Here are some points, one per row:
[ 1.6 -1.9 -0.7 -1.9  2.  -1.   0.2  0.5 -2.2 -0.2 -0.8 -1.4 -0.2  1.5
 -0.7 -1.  -0.4  0.4  0.7  0.3 -0.5 -0.1 -1.1 -0.1]
[ 0.7  1.7  0.2 -0.7  1.2 -1.2 -0.1  0.7 -0.5  0.2  0.1  1.2  0.2 -1.3
 -0.8 -1.3 -0.5  1.5 -1.5 -2.3  0.5 -0.1  0.6 -0.1]
[-0.4 -0.7 -0.3 -0.8  0.7 -0.9  0.  -1.3  0.  -0.1 -0.9  0.   0.3  0.5
 -1.1  0.9 -0.4  0.7 -0.4  0.5  0.5  1.  -0.3 -1. ]
[ 1.   1.6 -1.1 -2.5 -0.9  0.9 -0.7  1.   1.3 -0.4  0.3 -0.1 -1.1  1.
  0.9  0.   1.4  0.8 -1.7  0.   1.6 -0.3 -1.7 -1. ]
[ 0.   1.2 -2.2  0.2 -2.3 -0.9  0.1  1.3 -1.1 -1.5 -0.7  0.7 -2.1 -2.
  0.5 -0.9 -0.7  1.5  4.4  1.5 -0.7  0.7  1.  -0.1]
[-0.1  0.  -0.2 -1.1 -0.7  1.2  0.4 -0.4 -1.3  0.6 -0.5  0.7 -0.6  0.3
  0.   1.6  0.6 -0.5  0.7 -0.7 -0.7  0.1 -0.2 -0.3]
[-0.3 -0.1  0.   0.3  0.1  0.8 -0.3  0.1 -1.9 -1.6 -0.2  0.3  0.3 -1.1
  0.7 -0.4 -0.8 -1.2  0.5 -0.1  0.6 -1.6 -1.   0. ]
[ 0.1 -1.7  0.7 -0.5 -0.9 -1.7  2.2  1.7 -0.1  3.6 -1.8  0.  -0.9 -1.9
  0.1 -0.8 -0.1 -0.9 -1.3  0.5 -0.7  0.1  0.3 -0.3]
[-1.1 -1.   0.2  1.  -1.2  0.8  1.5  0.2  1.6 -1.2  0.4 -1.4  0.2  0.2
  0.2 -1.1  2.3 -1.1 -1.  -1.4  0.1  2.1 -1.5 -1.9]
[ 1.6  2.   2.7  4.2  1.6 -0.7 -0.2  0.5 -0.1  0.4  0.5  0.2  1.2  1.6
  2.2  1.3  0.3  0.2  0.   1.1 -0.4 -0.7  0.1 -1.4]
[-1.5 -0.2  0.  -0.6 -0.2  0.6  0.1 -0.4 -0.5 -0.9  0.  -0.3  1.5  0.9
 -0.4 -0.1 -0.2  0.5  1.  -0.5 -1.1  0.4 -1.2  1.1]
[ 0.4 -0.8  1.6 -1.9 -0.7  0.1  0.5  1.9 -0.9 -0.6  0.9 -0.6 -0.9  1.4
 -0.8  0.1 -1.4  0.3  1.1 -2.3  0.6 -0.5  0.3 -0.6]
[ 2.4 -0.7  0.7 -1.7 -2.  -0.7 -1.3  1.5  1.1 -0.9 -0.6  1.5  2.9 -0.6
 -0.3  0.6  0.5 -1.5 -0.4  0.5  0.3  0.6 -0.2  1.9]
[ 1.1  1.6  1.3 -0.5 -0.5 -0.7  0.9 -1.7  0.3  0.3 -0.2 -0.1  0.7 -0.4
 -1.3 -0.1  0.9  0.8  0.9  0.2 -2.1 -0.3 -1.8  0.1]
[ 1.4  0.7  0.2  0.  -0.9 -0.1  0.4 -1.5  0.5  0.2 -0.8 -0.5  0.  -0.3
 -2.2 -0.5 -1.4  0.7  0.4 -0.8  0.4  0.2  0.7 -1.4]
[-0.8 -0.1  0.4  0.   0.4 -1.5 -1.4  1.1  0.3 -0.2  0.  -1.1 -1.2  0.3
 -0.4  0.1  0.2  0.6  0.3  0.8  1.2 -0.8 -1.9 -0.8]
[ 0.7  0.1 -0.4 -0.3  0.2 -0.1  0.3  0.8 -0.1  0.8  0.   0.1  0.5  0.8
 -1.9 -1.7  0.3  0.9  1.4  0.2  1.8  0.4 -0.8 -0.4]
[ 0.7 -0.7  0.4 -0.4 -2.1  0.2  0.  -1.4 -0.6 -0.6  0.6 -0.8  0.2  0.2
 -0.6 -1.3 -1.2  0.  -0.4  0.  -0.8 -1.7  0.2 -0.3]
[-1.4  1.2  1.3 -0.9 -0.5 -0.2 -0.5  0.2 -0.7  0.5 -0.1 -1.   1.2  0.4
 -0.3  1.1  1.   2.4  1.3 -0.7  0.5  1.  -0.2  0.7]
[ 1.1  1.  -0.2  1.8 -0.3  1.   1.1  1.1 -0.4  0.6 -0.3 -0.4 -0.4  2.7
  0.4 -0.7 -1.7  0.2 -0.8  0.1  0.3  1.   1.2  1.6]
[-1.2  0.9 -0.8 -0.4 -0.9 -0.4  0.3 -1.  -0.5  1.8 -2.  -0.2  2.1  0.2
  0.1  0.1  0.4 -1.5  0.1  0.2  1.5 -1.   1.   0.4]
[ 0.   0.2 -1.6 -1.   0.8  0.1  1.   1.2  1.  -0.3  1.2 -2.6  1.  -2.9
 -0.6  0.7  0.1 -0.5 -0.5  2.2  0.1  0.8  3.7  0.1]
[ 0.6 -0.6  1.7 -1.4 -0.9  2.  -0.5 -0.1  0.8 -0.2  0.3  1.3 -0.3 -0.5
 -0.4  0.9 -1.1 -0.6  1.2 -0.3  0.8 -0.4  1.8 -1.4]
[ 0.   0.7 -0.2 -0.9 -0.3 -0.4  1.3 -1.2  0.  -1.4 -0.2  1.5  0.2 -0.7
  0.1  0.7 -0.4 -0.2 -1.3  0.1  0.3  0.5 -0.2  0.9]
[-0.5 -0.3 -0.7 -1.  -0.2  1.   1.1 -0.6  0.9  0.  -1.5 -1.4 -1.   1.9
 -0.1 -1.   0.8  0.9 -0.2  0.3 -0.4 -1.   1.4  1.4]
[ 0.2 -0.4  0.   0.  -0.1  0.  -0.6 -0.3 -0.2 -0.6  0.3 -1.8  0.6 -1.4
  2.4 -2.5 -0.8  0.3  0.2 -1.  -1.1  1.6 -0.2 -1.2]
[ 0.5 -0.8  0.6 -0.7  0.1 -0.8  0.3 -2.7 -0.8 -0.2  0.1  0.  -1.3  0.
  1.1  0.6 -0.1 -0.7  0.9  0.   2.   2.1  0.3  1.6]
[ 0.   0.   2.  -0.5  1.   1.1  0.   0.8 -1.9 -0.9  0.5  0.6 -0.5  0.3
 -0.4 -1.6  1.1 -0.6  0.4  0.4  0.3 -0.5  1.  -0.1]
[ 0.   1.2 -0.1 -1.6  0.2  1.5  0.8 -0.3  0.1  0.2  2.3 -1.1  0.5 -0.1
 -1.4 -0.1 -0.6 -0.7  0.   1.7 -0.5 -1.3  0.1 -1. ]
[ 0.2 -0.7 -0.7  0.5  0.9 -0.1  0.6  0.8  1.6  0.3  0.   0.6 -1.3 -0.2
 -1.1  1.6  1.   0.3  0.8 -1.  -1.9 -1.1  0.2  0.5]
[-0.8  0.2  0.  -1.1 -0.1  1.  -0.6 -0.6  0.1  1.7 -0.7  0.7 -1.1  0.5
 -0.5 -1.1  0.2  0.5  0.4  1.2  0.4  1.2 -0.2 -0.7]
[-0.7  0.7  0.9 -0.1 -0.5 -0.3 -0.5 -0.3  0.4  0.5  0.5  0.7 -0.2 -0.4
 -0.4 -0.8 -0.8 -0.4 -0.3 -0.8  1.   0.7  0.4 -0.2]
[-1.   0.8  0.8 -1.5 -0.4  0.3 -0.4  0.2  0.6  0.6  0.2  1.7 -0.8 -0.2
  0.  -0.8 -1.3  0.7 -0.4  0.3 -0.8  0.3 -0.7  0.4]
[-1.   0.4  0.  -1.9  1.1  0.8 -1.8 -0.5 -1.1  0.5 -0.6 -0.2  0.7  0.1
  0.8 -0.1 -0.5  0.8 -1.2  1.3 -2.   1.8  1.8 -1.2]
[ 0.1  0.3  0.6 -1.1  0.7  0.9  1.2 -0.8  1.2 -0.4  0.1 -0.2 -0.8 -0.6
  0.4  0.9  0.   0.1  1.2 -0.3  1.3  0.8 -0.6 -0.5]
[ 0.   1.   1.7 -1.3 -2.1 -3.1  1.3 -0.2 -1.  -1.3  1.3 -1.1 -1.   1.9
  1.1 -0.1 -0.5  1.1 -1.2  0.6  0.  -0.6  1.2  0. ]
[-0.3 -0.1  0.9  0.5  1.5 -0.3  0.1 -1.2 -1.1 -0.6 -0.1  0.7 -0.2 -0.8
 -1.2 -0.1  0.7  0.1  1.1  0.6  1.   0.8  0.3  0.2]
[ 0.  -1.2  1.4  0.7  0.1  0.3 -0.5 -0.5  2.3  0.3  1.1 -0.8 -0.4  0.4
  0.1 -1.1 -2.1  0.4  1.3  1.2 -0.2  0.1 -1.5  0.9]
[ 1.1 -2.   0.2  0.3 -0.4  2.5  2.6  0.  -0.6 -0.1 -0.8  1.8  2.1  0.3
  0.8 -0.5 -1.2  4.7  0.1  1.7  1.3 -0.5 -0.9 -1.6]
[-1.  -0.3 -1.4 -0.7 -0.2 -2.4 -0.3  0.3  2.2 -1.4 -0.5  1.5  1.3  3.1
 -0.5 -0.8 -0.5 -0.9  0.5  0.  -0.4  0.   1.8 -1.9]
[ 1.5 -1.4 -1.5 -0.6  0.3 -1.7 -0.7 -2.  -0.7  3.5  4.3  0.5  0.3  0.5
  1.3 -0.4  1.7  0.5  1.1 -1.1  0.7 -0.8  0.6  0.2]
[-0.2  0.4 -0.6 -0.4 -0.2  1.5 -0.3  0.  -0.2  1.3 -1.3 -0.2 -0.1 -0.3
  1.4  0.8 -1.5 -0.8  0.7 -0.9 -0.4 -1.  -0.1 -0.4]
[-0.2  0.5 -1.3  0.1 -0.3 -0.3  0.4  0.1 -0.7  0.   1.4 -0.1  0.6  0.9
 -1.   1.  -2.4  0.5 -0.1 -0.3 -0.4  1.6 -1.3  0.3]
[-2.  -1.1  0.7  0.1  0.4 -0.3  1.3  1.1 -0.5 -0.1  2.1  0.5 -0.4  0.4
 -1.6 -0.8 -0.5  0.1 -1.2  0.4 -0.4 -0.7 -0.3  1. ]
[ 1.8 -0.4  0.1  0.   0.8 -0.2  0.  -0.9 -1.  -1.  -0.5  0.1 -1.8  0.9
 -1.3 -1.6 -0.2  0.4 -0.9  0.7 -0.8 -0.2  0.2  0.1]
[ 0.4 -0.2  0.3 -0.1 -0.1  1.3 -0.6  0.4 -0.9 -0.1  0.4 -0.2 -0.7  0.2
 -1.2  0.7 -1.  -0.3 -0.5  0.2 -0.2  0.9 -0.6 -0.4]
[ 0.2 -0.7  0.3  1.3 -2.3 -0.1 -1.7 -0.3 -1.6  0.  -0.3 -0.3 -1.3  0.3
 -2.3  1.1  0.3  1.2 -1.7  0.7  0.2  0.5  0.4 -1. ]
[ 0.  -0.9  0.6  0.4 -0.1  0.1 -0.8 -0.6  2.2 -2.2  0.6 -0.4 -0.6 -0.8
 -0.2  0.1 -0.9  1.6 -0.7 -1.4 -0.1 -2.   0.9  1.9]
There is one direction along which these points spread out most. Where along it does each point below lie, from 0 to 99? 50 is the average, and the first point above lies past it. One standard deviation of the points above along it is 16.
[-1.5 -0.2  0.  -0.6 -0.2  0.6  0.1 -0.4 -0.5 -0.9  0.  -0.3  1.5  0.9
 -0.4 -0.1 -0.2  0.5  1.  -0.5 -1.1  0.4 -1.2  1.1] 56
[ 2.4 -0.7  0.7 -1.7 -2.  -0.7 -1.3  1.5  1.1 -0.9 -0.6  1.5  2.9 -0.6
 -0.3  0.6  0.5 -1.5 -0.4  0.5  0.3  0.6 -0.2  1.9] 29
[ 0.2 -0.4  0.   0.  -0.1  0.  -0.6 -0.3 -0.2 -0.6  0.3 -1.8  0.6 -1.4
  2.4 -2.5 -0.8  0.3  0.2 -1.  -1.1  1.6 -0.2 -1.2] 46
[ 0.5 -0.8  0.6 -0.7  0.1 -0.8  0.3 -2.7 -0.8 -0.2  0.1  0.  -1.3  0.
  1.1  0.6 -0.1 -0.7  0.9  0.   2.   2.1  0.3  1.6] 43
[-0.3 -0.1  0.9  0.5  1.5 -0.3  0.1 -1.2 -1.1 -0.6 -0.1  0.7 -0.2 -0.8
 -1.2 -0.1  0.7  0.1  1.1  0.6  1.   0.8  0.3  0.2] 52
[-1.  -0.3 -1.4 -0.7 -0.2 -2.4 -0.3  0.3  2.2 -1.4 -0.5  1.5  1.3  3.1
 -0.5 -0.8 -0.5 -0.9  0.5  0.  -0.4  0.   1.8 -1.9] 40
[ 0.   1.2 -2.2  0.2 -2.3 -0.9  0.1  1.3 -1.1 -1.5 -0.7  0.7 -2.1 -2.
  0.5 -0.9 -0.7  1.5  4.4  1.5 -0.7  0.7  1.  -0.1] 28
[ 0.  -0.9  0.6  0.4 -0.1  0.1 -0.8 -0.6  2.2 -2.2  0.6 -0.4 -0.6 -0.8
 -0.2  0.1 -0.9  1.6 -0.7 -1.4 -0.1 -2.   0.9  1.9] 57
[-0.8  0.2  0.  -1.1 -0.1  1.  -0.6 -0.6  0.1  1.7 -0.7  0.7 -1.1  0.5
 -0.5 -1.1  0.2  0.5  0.4  1.2  0.4  1.2 -0.2 -0.7] 44
[ 0.7 -0.7  0.4 -0.4 -2.1  0.2  0.  -1.4 -0.6 -0.6  0.6 -0.8  0.2  0.2
 -0.6 -1.3 -1.2  0.  -0.4  0.  -0.8 -1.7  0.2 -0.3] 56
[ 0.4 -0.2  0.3 -0.1 -0.1  1.3 -0.6  0.4 -0.9 -0.1  0.4 -0.2 -0.7  0.2
 -1.2  0.7 -1.  -0.3 -0.5  0.2 -0.2  0.9 -0.6 -0.4] 55
[-0.8 -0.1  0.4  0.   0.4 -1.5 -1.4  1.1  0.3 -0.2  0.  -1.1 -1.2  0.3
 -0.4  0.1  0.2  0.6  0.3  0.8  1.2 -0.8 -1.9 -0.8] 62
[ 0.4 -0.8  1.6 -1.9 -0.7  0.1  0.5  1.9 -0.9 -0.6  0.9 -0.6 -0.9  1.4
 -0.8  0.1 -1.4  0.3  1.1 -2.3  0.6 -0.5  0.3 -0.6] 61
